[156 149 151 129 156 124 143 138 145 116 128] = W
[103 125 123 104 121  92 159 152  87 134  86] = N
[ 74  64  57 148  59 117  73  94 101 186 175] = M
[109 119 122  93 124  97 171 140  81 130  99] = D
[153 134 136 102 147 132 135 129 135 124 138] = L
[155 158 156 142 158 123 140 154 152 126 121] = P
[103 127 103 127 110 152  96 103 159 122 152] = V
[ 74  64  57 148  59 182  73  94 101 186 175] = X
[153 134 136 127 147 132 126 129 135 124 138] = K
places V: [103]  1 3 8
find: [102 147 132 135]  L

[135 134 123 151 125] -> F
[128 118 127  84 123] -> Y
[126 116 124 126 130] -> H
[152 120 124 130 124] -> G
[122  67 127 130 128] -> Q
[159 119 119 125 131] -> U
[123 163 124 163 163] -> A
[128 123 127 130 126] -> R
places U: [125]  4
places A: [163]  2 4 5

[138 130 107 136 144 162  77 132 140 116 137 119 119  98 120  95 130 153
 154 119 125 114 135]  Keb
[136 135 103 149 149 160  79 130 160 135 147 115 119 135 123 103 160 156
 135 118 114 116 122]  vugav
[149 150 104 144 154 139  80 130 124 125 159 119 106 111 119 104 120 160
 138 129 127 112 131]  dobat
[124 140  92 132 147 146  80 136 132 117 156 118 102 103 111  96 143 153
 134 123 111 112 134]  votov
[126 143 107 132 153 157  81 126 135 121 143 114 118 104 123 109 122 147
 130 121 111 115 131]  tosud
[131 157 101 134 141 133  77 148 132 125 162 127 111 105 124  92 122 154
 133 116 123 122 134]  kis
[135 121  96 132 137 154  80 134 137 109 144 138 126 107 127  99 130 149
 141 120 116 116 125]  zaz
[144 134 110 149 153 173  79 141 132 116 143 118 115 105 122  98 123 152
 142 117 110 114 129]  zik
[144 134 110 149 153 173  79 141 132 116 143 118 115 105 122  98 123 152
 142 117 118 114 129]  Sovab
[143 104 123 122 143 131 125 130 121 126 114 107 115 153 132 109 147 121
 157 118 135  81 111]  kedu
[139 153  95 136 148 135  82 123 127 113 146 123 104 101 124 101 118 155
 154 119 121 109 133]  Muk
[144 153  92 145 138 137  78 149 131 115 165 118 116 106 129  95 122 156
 134 130 136 107 122]  semu
places vugav: [135]  2 10 14 19
key -> tag
[94] -> J585
[97] -> J49
[98] -> J172
[141] -> J155
[99] -> J382
[142] -> J842
[95] -> J772
join Sovab 16:   J172
order: [131 115 111 121 130 147 122 109 123 104 118 114 143 121 135 126  81 157
 153 132 107 143 126]  tosud

[100 148 145 147 148 101 121 164 140  82 186 112 161 125  97]  fepe
[166  94 126 131 121 129 131 120 137 149 115 147 122 139 131]  Sorav
[131 125 131 130 129 125 124 132 130 126 134 130 132 129 124]  gelim
[126 128 124 126 126 131 128 123 128 130 122 128 124 128 132]  Didev
[133 107 132 120 163 159 172 141 145 121 106 160 153 114 130]  pov
[164 112 151 118 125 129 133 140 111 156 128 142 134 119 125]  fik
[172 107 163 131 133 114 132 160 121 141 159 145 153 120 106]  dudek
[173 100 131 115 115 142 135 114 117 170  97 150 114 128 142]  Ruv
[131 125 131 130 129 125 128 132 130 126 134 130 132 129 124]  bekiv
[129 125 132 132 130 128 129 125 124 126 130 132 131 134 130]  Paba
order: [129 128 130 132 131 131 126 130 125 125 132 130 129 124 134]  bekiv
key -> tag
[125] -> J356
[157] -> J610
[156] -> J235
[124] -> J658
join fik 15:   J356
order: [131 114 132 107 141 120 106 153 145 160 159 133 172 163 121]  dudek
find: [173 100 131 115 115 142 135 114 117 170  97 150 114 128 142]  Ruv

[143 158 197  82] -> E
[132 127 191 135] -> J
[156 163  56 156] -> Z
[137 130 127 104] -> B
[104 112 151 126] -> C
[128  69 156 161] -> T
tags:
[158] -> J126
[162] -> J655
[157] -> J736
[56] -> J740
[156] -> J145
[163] -> J433
[127] -> J824
join Z 2:   J433
find: [156 161]  T
find: [130 127]  B

[158 122  98 147 145 110 148 121 125 160 125 127 126 127 180]  sema
[142 123 117 121 151 129 120 115  75 110 175 132 135 146  59]  Kivof
[ 87 126 170 112 147 126 118 149 169 122 110 140 116 171  58]  gaso
[138 130  87 132 151 132 148 104 161 127 124 118 120  86 144]  pes
[ 58 137 148 123 112 148 111 158 120 101 151 112 113 191 164]  Foni
[ 78 129 148 161 153 131 153 117 140 151 157 132 115 130 139]  tiv
[ 77 141 148 133 117 147 155 138 139 123 120 127 119 158  65]  tufo
[ 88 130  86 126 144 124 131 122 154 132 155 124 127 170 136]  laz
[144 125 115 160 132  94 126 144 115 117 196 128 144 146  90]  pufev
[158 164 148 148 120 137 152 112 112 113 101  58 123 111 191]  peta
find: [115 160]  pufev
order: [180 127 126 127 125 160 125 121 148 110 145 147  98 122 158]  sema
find: [115 117 196 128 144 146]  pufev
places pufev: [144]  1 8 13
order: [111 164 151 148 101 120 112 158 112 137 113 191 148 123  58]  Foni

[141  81 173 112 140 139 113 137  72  98  68  64 140 144 104 145 145 109
  97 142 107 202 133  86 122 100 132 138 148 128 132  71 154 137  98 125
 111 159 137 119 165 123 122 105] -> seku
[134 128 128 129 127 134 127 126 127 124 128  96 123 131 128 126 129 130
 126 125 129 127 129 129 128 128 131 129 133 127 128 131 129 133 125 129
 126 123 126 127 128 108 126 125] -> navar
[134 128 128 130 127 134 127 126 127 124 128 131 123 131 130 127 129 130
 127 125 129 127 129 129 128 128 130 129 133 127 128 131 129 133 125 129
 126 123 126 127 128 120 126 125] -> reru
[109 141  83 147 137 156  99 124 129 156 119 103 140 132 133 137 156 120
 156 134 156 109 158 114 112 158 161 111 115 146 102 152 135 126 134 121
 102 155 118 119  72 135 163 156] -> dafas
places dafas: [156]  6 10 17 19 21 44
places reru: [130]  4 15 18 27
find: [107 202 133  86]  seku
key -> tag
[126] -> J619
[86] -> J522
[129] -> J288
[114] -> J66
[125] -> J158
join reru 24:   J288
find: [141  81 173 112 140 139 113 137  72  98  68  64 140 144 104 145 145 109
  97 142 107 202 133  86 122 100 132 138 148 128 132  71 154 137  98 125
 111 159 137 119 165 123 122 105]  seku
find: [141  83]  dafas

[122 114 115 115 114 114 104 114  86 104 104] = gak
[107 148 148  99  85 104  95 133 141 153 106] = faf
[134  99 157 102 110  94 149 139 122 137 134] = misen
[148  98 112 132  90 128 143 138 110 145 143] = vesit
[140 107 120 144 173 142 167 145 122  99 162] = Mola
[118 129 142 113 134 113 131 140 117 123 102] = ledem
[133 128  93 153 140 158 136 142 110 116 161] = ged
[113 163  93 139  97 146  91 137  93 144 161] = bug
[126 113 125 106  69 116 115 132 150 152  81] = lisot
[119 109 101 101 121 145 109 140 101 134 169] = Gibov
[130 115  98 129  86 136 118 136 112 143 128] = kazul
places Gibov: [101]  3 4 9
places gak: [114]  2 5 6 8
Table of tags by key:
[116] -> J901
[147] -> J264
[114] -> J286
[148] -> J878
[112] -> J724
[115] -> J729
join gak 3:   J729
find: [113 163  93 139  97 146  91 137  93 144 161]  bug

[124 157  95 133 110 149 120 129 161 150 151 123 129 140 159 111] -> gok
[139 112 116 133 138 122 139 136 137 137 121 127 116 128 110 116] -> dono
[126 140 124 119 130 134 142 127 130 151 136 121  89 121 125  99] -> gokof
[121 133 120 129 121 127 120 123 132 127 134 127 136 129 136 127] -> Voli
[111 130 110 119 109 127 119 111 129 127 122 114 108 117 129 114] -> Pazen
[145 121 129 134 126 131 136 147 124 126 118 125 147 132 127 132] -> nikuz
[115 130 116 134 122 118 116 113 129 130 135 124 126 127 136 116] -> duget
[136 125 138 122 133 138 135 133 127 142 136 135 127 135 127 121] -> buguk
[186 134 176 156 171 142 164 183 124 139 132 159 178 158 124 176] -> Tezi
[144 129  99 116  92 115 140 154 136 132  95 101 129 122 120 115] -> Zubek
[117 115 117 113 113 118 133 119 111 126 105 103  98 104 109 100] -> Lalo
find: [133 138 122]  dono
find: [142 164 183 124 139 132 159 178 158]  Tezi
key -> tag
[150] -> J574
[140] -> J863
[137] -> J315
[139] -> J253
[136] -> J354
[151] -> J925
join gokof 11:   J354
find: [121 133 120 129 121 127 120 123 132 127 134 127 136 129 136 127]  Voli
find: [126 140 124 119 130 134 142 127 130 151 136 121  89 121 125  99]  gokof
places dono: [116]  3 13 16
find: [139 112 116 133 138 122 139 136 137]  dono

[140 115 166 114 137 122 137 143 154 123 122 101 124 121 123 114 123 136
 126 116 150 198 147 112] : zam
[101 150 199 124 123 116 114 121 122 154 147 115 122 123 136 137 140 143
 126 114 123 112 137 166] : tur
[ 91 122 140 151 133 131 144 120 123 143 144 126 130 119 119 123 148 131
 107 144 127 109 153 166] : Zaf
[120 126 119 140 155 130 104 134 155 130 147 155 104 104  99 155 139 157
 127 134 120 129 128 166] : dofiz
find: [ 91 122 140 151]  Zaf
places dofiz: [155]  5 9 12 16
Table of tags by key:
[154] -> J33
[131] -> J156
[143] -> J210
[130] -> J338
join Zaf 10:   J210
find: [120 126 119 140 155 130 104 134 155 130 147 155 104 104  99 155 139 157
 127 134 120 129 128 166]  dofiz
order: [166 137 112 123 114 126 143 140 137 136 123 122 115 147 154 122 121 114
 116 123 124 199 150 101]  tur
order: [ 99 104 104 104 119 120 120 126 127 128 129 130 130 134 134 139 140 147
 155 155 155 155 157 166]  dofiz
order: [166 101 150 199 124 123 116 114 121 122 154 147 115 122 123 136 137 140
 143 126 114 123 112 137]  tur

[165 150 141 166 165 150 150 127 127 129] -> rel
[173 144 129 171 141 172 130 103 131 112] -> Ferun
[168 113 168 162 158 168 168 113 137 113] -> Zuz
[165 156 122 172 132 164 111  93 136 126] -> gere
[139 144 144 154 142 169 117 116 135 127] -> maz
[163 150 134 167 147 172 114 110 121 132] -> zup
[157 141 135 157 142 164 122 119 129 119] -> zuki
[156 137 140 169 137 191 113 106 112 120] -> daz
[170 150 141 169 159 158 105 103 125 122] -> niv
[166 141 142 163 142 167 110 108 118 132] -> susu
tags:
[165] -> J872
[141] -> J79
[148] -> J565
[147] -> J461
[142] -> J773
join zuki 5:   J773
find: [139 144 144 154 142 169 117 116 135 127]  maz
places Zuz: [168]  1 3 6 7
find: [141 142 163 142 167]  susu
find: [165 156 122 172 132 164 111  93 136 126]  gere
places rel: [150]  2 6 7
order: [127 139 144 144 154 142 169 117 116 135]  maz

[129 126 119  82 113] : zeguz
[ 87 119 127 143 138] : Vuzan
[137  99 126  70 134] : nafov
[103 113 141 167 150] : naro
[108 130 136 176 136] : Zop
[113 122 135 150 137] : Buno
[162 105 140 133 147] : Lam
[163 168 145 163 106] : niruk
[134 168 112 163 106] : Val
[110 136 128 134 119] : dov
Table of tags by key:
[87] -> J936
[88] -> J54
[110] -> J236
[129] -> J815
[127] -> J91
[109] -> J708
[119] -> J790
[108] -> J12
[111] -> J890
[137] -> J188
join Vuzan 1:   J936
places niruk: [106]  5

[126 131 161 125 134 149 102] = Dag
[131 131 150 102 125 131 160] = kisut
[131 134 102 160 149 125 126] = romop
find: [161 125 134]  Dag
order: [102 125 126 131 134 149 160]  romop
order: [126 125 149 160 102 134 131]  romop
tags:
[131] -> J529
[103] -> J483
[102] -> J421
[124] -> J862
[161] -> J34
[160] -> J346
[125] -> J279
join kisut 7:   J346
places kisut: [131]  1 2 6
order: [102 149 134 125 161 131 126]  Dag
find: [131 131 150 102 125 131 160]  kisut

[126 115 125 152 119 121 162 119] = livav
[ 80 121 114 115 147 119 120 118] = fipet
[ 99 121 159 118 126 115 125 117] = Buram
[159 115 121 126  99 117 124 118] = pur
find: [126 115 125 117]  Buram
key -> tag
[125] -> J933
[99] -> J566
[158] -> J547
[159] -> J8
join Buram 3:   J8
find: [126  99 117 124]  pur
order: [117 125 115 126 118 159 121  99]  Buram
order: [125 117 115 121 126  99 159 118]  Buram
find: [159 115 121 126  99 117]  pur
find: [119 120 118]  fipet

[135 148 103 119 150] -> Nev
[117  82 160 149 137] -> tise
[135 149 120 114 121] -> goz
[126 193  52 144 121] -> muf
[135 149 120 108 122] -> mizus
[105 103 149 129 127] -> Nove
[121 126 137 123 117] -> fovuk
tags:
[149] -> J762
[148] -> J731
[130] -> J102
[119] -> J892
[129] -> J109
join Nove 4:   J109
find: [135 149 120 108 122]  mizus

[184 116 144 135 148] -> fabim
[184 116 184 184 184] -> vala
[183 126 157 195 141] -> toma
[184 112 116 144 177] -> lafo
order: [184 184 184 184 116]  vala
find: [144 177]  lafo
places vala: [184]  1 3 4 5

[114 137 150 114 132  96 120  76 102] = lus
[151 134 133 149 147 129 123 133 133] = vifal
[114 137 150 114 132  96 120 125 109] = sebid
[151 134 133 149 147 129 123 131 138] = vev
places vifal: [134]  2
tags:
[137] -> J984
[133] -> J542
[114] -> J208
[125] -> J510
join sebid 8:   J510
find: [151 134 133 149 147 129 123 131 138]  vev
find: [114 137 150 114 132  96 120 125 109]  sebid
order: [133 133 123 129 147 149 133 134 151]  vifal

[152  60 152 105 107 105 152]  sovu
[ 91 128 156 193 107 132  76]  Mev
[147  91 144 132 124 114 161]  Bes
[ 99 141 137 170 111 137  86]  gake
[130 124 129 127 128 127 131]  Buga
[166  57 152 144 104 103 199]  leb
[144 124 161 147 132 114  92]  med
[105 147 128 155 116 138  94]  gozan
key -> tag
[131] -> J98
[137] -> J732
[199] -> J411
[87] -> J885
[132] -> J985
[138] -> J622
[86] -> J227
join gake 7:   J227
places sovu: [105]  4 6
find: [105 147 128 155 116 138  94]  gozan
find: [ 57 152]  leb
order: [ 86  99 111 137 137 141 170]  gake
order: [ 91 114 124 132 144 147 161]  Bes

[ 94 120 109 107 155 149 109 113 128 122 145 141 134  69 102 109 151 134
 153 119 140 104 111 143 104 133  89 129 111 136 129 151 119 123  99 150
 100 103 158 121 103 116] = Vig
[120 125 136 127  78 144 125 150 125 124 156  82 120 153 113 122 128 124
 112 106 130 104 121 133 120 159 139 125  78 129 110 158 121  85 107 119
 130 118  97 114 118 123] = dufa
[130 104  84  98 113 149 124 158 100  80 153 113 109 159 147 129 171 135
 106  82 116 110 136 107 106 157 164 110 118 117 119 173 122 123 133 123
 130 148  94 125 113 111] = Riku
[116 130 189 130  98 120 111 115 129 167 121 124 120 125  96 134  96 122
 148 155 122 129 125 151 119 110 125 138 123 143 119 118 129 127 120 114
 146 122 129 118 125 138] = petul
[155 153 134  93 151 129 129 125 125 156 110 141 116 127 135 141 139 118
 134 126 115 123 115 117 135  97 126 124 159 129 133 124 140 126 133 121
 125 128 127 132 114 151] = gim
[130 131 111 128 156 117 129 116 132 113 119 155 143 108 138 118 127 139
 124 132 133 149 140 127 131 122 121 132 147 126 139 108 129 160 140 142
 127 136 154 138 145 121] = Geku
[104 119 149 102  69 123 100 129 116 104 151 110 120 136 103 103 111 145
 109 109 122 129 151 150  89 155 153 134  94 134 107 141 111 140 128 121
 158 143 119 113 133  99] = zud
[125 126 150 127 121 123 122 122 126 146 121 131 120 125 119 134 118 126
 139 141 122 129 128 134 121 117 128 129 134 132 125 124 129 131 129 121
 135 129 129 125 125 134] = nuz
[130 120 135 121 146 123 120 118 118 133 114 153 118 125 135 143 134 127
 146 140 112 133 130 126 120 104 132 126 163 130 131 122 132 152 141 122
 134 140 133 131 125 135] = fisu
find: [134 118 126 139 141]  nuz
find: [155 153 134  94]  zud
order: [ 99 133 113 119 143 158 121 128 140 111 141 107 134  94 134 153 155  89
 150 151 129 122 109 109 145 111 103 103 136 120 110 151 104 116 129 100
 123  69 102 149 119 104]  zud

[144 128 157 130  96 126 111 129 129] = Vezof
[122 123 100 181 131 106 131 127 131] = Sasuf
[144 128 157 130  96 126 111 124 129] = vazip
[142 130 106 145 104 124 105 126 131] = ber
[192 128 116 121 113 108 136 134 130] = Buk
[192 121 116 130 108 128 113 135 134] = Geza
key -> tag
[127] -> J78
[136] -> J620
[125] -> J216
[129] -> J165
[124] -> J438
[135] -> J718
[128] -> J519
[122] -> J931
[134] -> J755
[126] -> J979
join Sasuf 8:   J78
places Sasuf: [131]  5 7 9
order: [130 134 136 108 113 121 116 128 192]  Buk
find: [192 128 116 121 113 108 136 134 130]  Buk
find: [192 121 116 130 108 128 113 135 134]  Geza

[150 156 154 111]  vuso
[116 113  88 110]  pim
[123 112 152 161]  Lamov
[155 155  89  89]  nud
[126 126 127 126]  pup
[121  88  79  91]  Tuf
[154 147 123  74]  Tiko
order: [ 89 155  89 155]  nud
find: [155 155  89]  nud
places pup: [126]  1 2 4
find: [112 152]  Lamov
places nud: [89]  3 4
order: [ 91  79  88 121]  Tuf

